In the data rows, the value 128 means zero.
Some points, each followed by its number:
[116 112 155 106 127 121 124 162 120 155  95 127] 0
[ 97  87 174 149 125  73  76 122 133 171 120 135] 1
[114 153 131 133 101 143  92 117 142 143 129 140] 2
[119 127 176 151 119 111 134 109  95 141 167 147] 3
[ 80 100 162 110 162 100 131 148 137 133 110 152] 4
[153 133 104 109 161 125 133 165 154 121 146 111] 5
[ 94 112 170 136 133  91 114  99  74 104 155 131] 6
[140 125  95 110 108 135  98 153 146 178  96 147] 7
[ 85  87 151 127 172  87 124 164 107 127 112 133] 8
[ 94 111 159 114 151 103 141 146 117 101  97 138] 9
[108 107 134 142 148  99 121 148 118 177  90 146] 10
[181  95  57 101 128 167 132 156 119 174  82 144] 11
[111  95 143 151  93 113 103 145 158 162  95 128] 12
[122 126 162 182 141 102 163 107 162 116 152  76] 13
[216 111  46 146 113 179 227  83 206 146 122 103] 14
[109 141 114  83 154 140 155 170 128  92 123 128] 15
[134 122 123 150 129 122 108 154 143 154 106 136] 16
New points follow, each followed by the number of its nearest point above, looking only along the 3 directions in which the numbered points spread most.
[ 98 177 112  99  94 133  98  96 108 133 157 157] : 2
[144 163 110 131 123 147 140 122 152 146 152 145] : 5
[106 173 156 123  96 112 103 123 132 110 134 120] : 3
[116 170 157 138  91 128 119  83  85  83 191 117] : 13
[117 122 153 143 168 118 118 152 138 141  93 129] : 0
[111 114  86 113 111 123 106 123 115 141 146 161] : 16
[ 98 123 120 114 141 127 165 140 149 104 153 109] : 5
[115 156 124 109 115 107  84 125 145 130 114 158] : 10
[ 96 134 141 127 147 111 106 146 135 143  99 146] : 0
[126 149 118 123 108 138 125 113 129  89 149 144] : 5
[118 123 111 115 110 133 102 118 111 134 141 152] : 16
[124 155 107 117 122 132 115 128 127 129 124 148] : 16
[177 104  69 107 120 150 117 151 160 165  92 137] : 11
[128 147 130 124 120 139  99 146 130 132 117 141] : 16
[146 128 111 103 101 130 109 132 101 130 132 153] : 16
[126 127 173 143 109 123 120 158  99 157  89 158] : 10
[116 105 187 128 123 117  80 141 119 150  97 129] : 10
[143 127 119 123 108 146 114 116 133 141  92 170] : 16
[103 122 140 140 167 148 153 124 129 115 109  72] : 5
[122 171 141 121 134 129 122 107  94  90 140 146] : 9
[112 182 171 145 105 156  98  83 118 123 153 131] : 3
[130 132 114 138 119 140 172 133 140 123 125  49] : 5
[111 146 119 106 123 121  98 121 106  98 163 136] : 9
